In the data rows, the value 500 means zero.
Every row has one hidden group. Groups can overlap: rows of different groups may look alike. Groups are numbered from 0 in the order they first appear among the rows asked about.
The table, row by row:
[537,402,485,497,493,482,548,481,482,495,479,441,461]
[617,454,723,305,688,331,691,447,686,478,594,497,664]
[522,527,610,393,612,386,445,480,604,505,431,570,564]
[473,543,595,430,513,477,452,445,548,438,416,528,614]
[344,592,556,489,480,396,422,362,416,382,522,447,519]
[409,395,380,635,271,633,466,402,271,410,412,367,368]
[470,508,432,588,442,550,521,507,414,505,477,457,437]
[496,458,624,470,561,387,475,409,504,416,491,497,605]
[509,537,534,520,587,449,488,497,498,469,596,490,543]
[623,411,438,551,521,567,383,609,529,625,671,633,419]
[397,570,327,635,345,648,481,521,352,516,389,453,356]
[544,381,436,566,415,608,478,519,441,498,628,490,445]
[492,548,409,610,511,563,435,626,481,590,450,594,404]
[337,615,546,439,445,451,484,364,448,328,366,434,598]
[445,572,411,583,431,586,548,540,432,553,501,460,388]
[573,385,521,459,531,456,683,493,530,463,516,389,572]
[405,491,500,512,403,515,620,392,397,383,336,325,527]
[508,441,533,472,473,501,529,448,493,459,531,453,516]
[482,560,566,431,581,392,515,479,553,472,412,502,582]
[471,499,428,557,406,579,528,505,430,501,587,457,437]
[526,569,615,424,613,419,481,508,608,522,484,577,587]
[568,444,556,450,609,401,521,492,568,512,604,493,539]
[586,486,356,622,496,614,446,662,487,656,520,605,374]
[556,540,441,543,532,545,365,620,547,616,632,664,452]
[456,471,616,375,492,411,508,368,533,358,489,434,632]
[545,416,618,350,584,362,742,423,598,420,317,345,630]
[503,735,529,488,610,529,347,629,633,651,569,729,509]
[569,509,606,413,603,445,562,519,622,543,686,536,566]
[647,321,363,596,442,639,553,620,469,603,558,506,395]
[491,468,628,402,583,369,536,409,558,400,563,458,641]
[558,429,596,447,539,460,568,460,548,482,521,471,554]
[263,644,395,581,267,663,422,397,310,395,468,387,376]
[587,533,592,406,662,406,413,575,668,538,652,662,639]
[369,632,669,401,533,392,341,356,519,404,441,543,584]
[520,617,551,363,661,398,525,592,674,543,488,590,647]
[472,623,497,484,540,516,487,541,547,546,468,544,525]
[473,604,320,650,423,640,584,636,422,627,476,482,330]
[469,568,385,663,388,680,550,569,393,578,457,469,352]
[413,532,469,467,467,475,386,446,471,404,576,476,551]
[534,455,388,601,430,630,478,581,447,570,446,528,381]
[466,539,515,507,475,520,446,481,483,481,545,523,512]
[351,548,558,451,409,535,454,362,448,372,416,427,545]
[413,512,533,473,453,464,508,397,446,377,425,414,567]
[618,511,386,585,527,627,593,700,549,718,338,572,353]
[549,439,548,413,571,422,620,494,575,490,466,445,554]
[494,559,615,436,588,403,413,462,572,467,536,574,605]
[414,563,600,416,495,429,422,392,512,387,530,501,605]
[509,478,490,489,507,500,393,512,515,503,460,569,498]
[587,625,487,556,595,574,269,680,610,716,599,805,429]
[536,465,441,577,460,582,566,550,471,572,478,445,412]
[480,634,502,495,510,496,397,568,564,585,584,621,415]
[581,482,595,389,643,367,473,519,627,549,518,608,566]
[544,545,511,495,578,463,366,578,584,559,571,647,501]
[512,394,447,573,412,559,675,474,402,469,444,341,459]
[574,319,482,541,460,547,580,495,468,509,420,435,503]
[483,640,523,466,570,478,571,565,584,593,631,527,465]
[618,408,498,419,568,471,564,580,619,558,452,531,514]
[473,520,376,626,417,598,505,544,397,544,526,482,388]
[507,462,450,600,458,549,507,505,415,507,395,474,464]
[488,496,587,401,548,411,465,437,555,415,650,505,627]
[404,492,592,386,489,382,550,339,489,336,544,366,598]
[446,526,423,530,387,619,482,503,443,488,354,475,446]
[446,599,517,447,512,488,477,491,539,516,547,511,483]
[572,386,426,578,465,574,508,537,450,549,318,484,428]
[409,508,517,513,413,502,585,359,368,349,392,399,517]
[617,430,283,640,456,685,414,702,478,690,551,619,324]
[561,634,546,474,647,451,548,634,632,603,490,618,585]
[445,655,512,480,588,420,275,528,541,505,538,673,564]
[682,382,383,583,557,571,477,681,540,652,550,629,442]
[415,416,348,617,265,664,543,437,298,449,435,337,327]
[443,556,524,474,437,525,410,454,491,464,619,529,500]
[447,626,495,531,542,479,492,530,507,542,417,533,477]
[457,450,522,439,494,410,537,408,485,364,416,405,599]
[533,507,541,477,516,525,682,505,535,533,451,434,503]
[713,411,530,427,693,424,611,626,672,646,681,568,549]
[320,502,602,425,367,475,434,249,367,275,348,346,592]
[353,708,686,334,588,352,457,380,608,392,471,525,637]
[521,389,469,590,448,525,492,471,402,455,501,457,497]
[481,591,690,336,685,286,474,445,655,419,400,556,705]
[475,420,612,357,544,374,514,379,546,367,732,428,626]
[644,356,548,446,600,428,604,536,586,515,498,493,585]
[536,391,423,508,462,518,556,474,463,478,497,425,476]
[292,673,504,483,398,487,325,386,421,384,550,497,505]
[484,508,462,554,437,578,469,513,455,517,445,509,456]
[516,511,472,544,484,556,468,541,497,588,600,545,383]
[400,565,440,546,413,557,347,468,422,461,353,518,449]
[624,388,684,324,674,312,496,455,671,441,482,555,709]
[469,595,524,464,519,509,458,507,538,512,698,563,510]
[554,379,313,662,400,630,561,592,388,588,577,451,304]
[454,620,552,419,576,445,408,499,581,484,552,601,571]
[396,564,692,299,547,307,472,320,578,327,520,460,668]
[513,477,558,428,545,433,677,468,546,462,461,393,570]
[592,538,521,512,552,530,492,571,578,563,546,559,518]
[546,478,375,647,418,646,591,607,429,652,421,489,307]
[503,485,519,432,551,431,467,485,547,495,494,512,509]
More rows, each followed by its group:
[422,420,606,398,461,408,516,305,456,301,467,355,601] 0
[553,376,458,509,463,516,557,496,479,526,572,448,415] 0
[427,557,519,455,534,473,451,468,529,475,576,507,514] 0
[437,511,663,342,545,348,560,375,578,354,609,429,664] 0
[410,639,521,539,461,556,420,485,466,507,508,540,482] 0
[518,567,524,481,570,473,440,548,562,538,575,592,546] 1
[541,440,415,630,432,612,485,555,413,569,543,508,372] 1
[624,472,442,608,547,598,488,649,542,672,478,605,399] 1
[475,419,484,497,452,485,568,440,436,407,449,388,547] 0
[614,353,567,385,607,393,706,504,617,489,520,403,621] 1
[550,294,435,563,377,584,739,457,392,439,434,274,470] 0
[500,396,305,679,344,654,457,542,325,545,450,463,307] 0
[633,369,525,525,552,499,488,547,532,553,476,562,519] 1
[568,520,391,656,492,615,534,634,453,619,602,565,426] 1
[426,434,494,561,362,528,653,372,356,408,529,294,453] 0
[392,474,517,482,404,468,453,361,411,369,420,404,497] 0
[558,454,524,462,504,462,562,504,546,541,335,490,442] 1
[494,497,619,391,575,375,716,428,564,433,468,362,605] 0
[496,447,452,506,448,543,574,489,461,489,600,415,465] 0
[531,370,630,351,545,368,641,402,586,396,418,380,614] 0
[583,440,427,535,503,552,670,594,520,596,655,451,436] 1
[360,642,422,590,424,542,409,484,388,469,454,500,450] 0
[495,448,484,523,457,523,478,471,452,468,610,480,490] 0
[535,348,512,518,465,452,567,432,433,421,589,399,524] 0
[571,489,393,564,488,581,462,631,515,594,481,584,443] 1
[486,517,463,506,504,498,458,516,504,522,368,515,453] 0
[350,459,388,657,253,633,658,376,239,401,382,231,349] 0
[442,561,447,513,422,539,410,491,429,496,539,509,454] 0
[466,535,683,294,668,242,408,372,626,366,613,523,731] 0
[527,475,529,489,516,488,534,493,511,473,403,492,561] 1
[512,447,426,562,399,626,417,522,441,520,471,532,428] 0
[668,415,316,631,494,662,536,727,507,721,347,594,329] 1
[577,343,538,457,526,428,503,461,517,453,536,481,550] 0
[654,462,581,435,666,443,646,587,653,619,534,563,532] 1
[428,572,481,506,492,481,532,486,471,481,465,456,491] 0
[457,545,552,450,531,423,499,453,519,445,508,480,562] 0
[440,612,658,376,533,400,435,432,599,413,625,549,650] 1
[476,508,393,559,440,570,518,546,461,544,521,477,380] 0
[579,354,616,404,533,441,534,428,561,435,523,469,606] 0
[310,677,589,398,472,418,356,351,472,370,379,489,571] 0
[727,305,444,560,596,508,706,650,552,647,459,486,447] 1
[497,396,558,427,449,479,527,391,472,414,467,407,535] 0
[542,466,427,579,482,556,554,543,460,573,506,483,411] 1
[518,352,389,654,346,619,560,470,330,482,437,391,396] 0
[461,594,488,534,502,516,376,509,479,513,421,602,482] 1
[662,417,597,405,678,376,566,564,643,566,641,567,592] 1
[311,548,387,607,305,591,425,399,292,384,344,390,414] 0
[336,644,580,411,507,383,417,372,492,344,507,473,633] 0
[437,597,495,462,499,471,414,480,500,485,540,539,490] 0
[465,646,571,441,577,451,445,518,587,534,521,587,541] 1
[590,437,544,559,518,503,478,497,508,488,522,514,528] 1
[348,614,589,407,475,428,442,361,490,359,535,453,599] 0
[595,517,413,584,551,577,408,665,542,669,475,662,407] 1
[500,478,604,352,579,365,430,425,590,421,589,528,615] 0
[524,458,514,526,503,480,507,492,463,499,568,491,487] 0
[400,637,418,542,414,603,454,527,461,519,533,513,438] 0
[707,331,421,653,485,651,761,645,473,653,542,459,410] 1
[597,475,629,383,664,357,357,507,642,522,560,672,593] 1
[560,558,394,628,527,595,483,657,506,666,617,609,401] 1
[383,600,586,436,523,400,296,407,498,408,466,574,584] 0
[438,494,364,584,339,655,485,507,382,522,463,444,367] 0
[485,398,427,561,398,597,598,500,405,486,546,393,454] 0
[558,475,495,468,572,449,512,541,560,547,533,526,500] 1
[506,470,434,574,446,565,550,521,437,514,436,461,447] 0
[504,483,503,510,500,495,420,490,489,481,590,546,519] 0
[644,474,388,556,584,561,525,705,583,714,626,628,391] 1
[583,473,267,710,381,745,512,692,413,696,428,554,263] 1
[471,600,481,613,459,560,454,544,452,513,553,557,512] 1
[570,422,547,469,539,475,494,497,539,493,489,524,562] 1
[520,459,494,566,495,518,588,502,430,537,417,453,456] 1
[487,403,373,675,325,669,447,499,320,502,424,466,367] 0
[461,469,534,485,480,449,470,416,459,419,584,459,535] 0
[552,471,427,519,533,494,529,563,513,562,576,513,451] 1
[588,320,590,434,557,405,589,431,531,430,534,418,572] 0
[444,535,388,602,388,604,435,557,432,494,317,559,439] 0
[380,439,493,496,384,461,553,336,368,315,371,314,534] 0
[443,469,513,519,431,527,536,419,419,410,468,402,508] 0
[453,525,311,637,391,647,538,592,402,594,513,451,347] 0
[491,438,376,611,385,622,551,515,388,531,377,424,367] 0
[437,558,529,523,468,502,469,452,457,435,420,495,558] 0
[545,515,566,426,536,500,569,514,603,542,578,509,516] 1
[710,452,532,496,677,469,602,680,657,676,567,622,532] 1
[454,582,434,569,470,564,344,543,461,528,518,603,469] 1
[447,568,574,402,561,403,523,456,564,451,646,478,556] 0
[352,651,431,575,389,586,476,478,397,464,373,459,454] 0
[581,462,485,539,555,465,512,569,527,528,524,544,535] 1
[633,491,574,429,667,414,581,596,657,595,435,580,580] 1
[413,609,594,417,529,430,447,427,537,454,423,511,547] 0
[627,470,419,624,514,621,558,670,515,689,605,582,376] 1
[517,554,530,467,540,496,317,529,563,547,604,650,493] 1
[645,634,382,617,597,619,311,811,612,816,571,844,362] 1
[505,365,434,511,392,560,605,457,424,456,427,359,438] 0
[392,614,566,458,512,446,454,422,490,442,353,486,530] 0
[369,562,665,281,561,275,443,308,559,302,514,444,678] 0
[411,639,456,511,494,514,403,501,474,530,534,530,451] 0
[516,571,618,358,644,343,470,495,643,474,558,577,648] 1
[395,608,491,476,469,509,380,467,487,486,174,537,456] 0
[506,505,582,416,595,434,459,492,576,454,500,545,601] 1
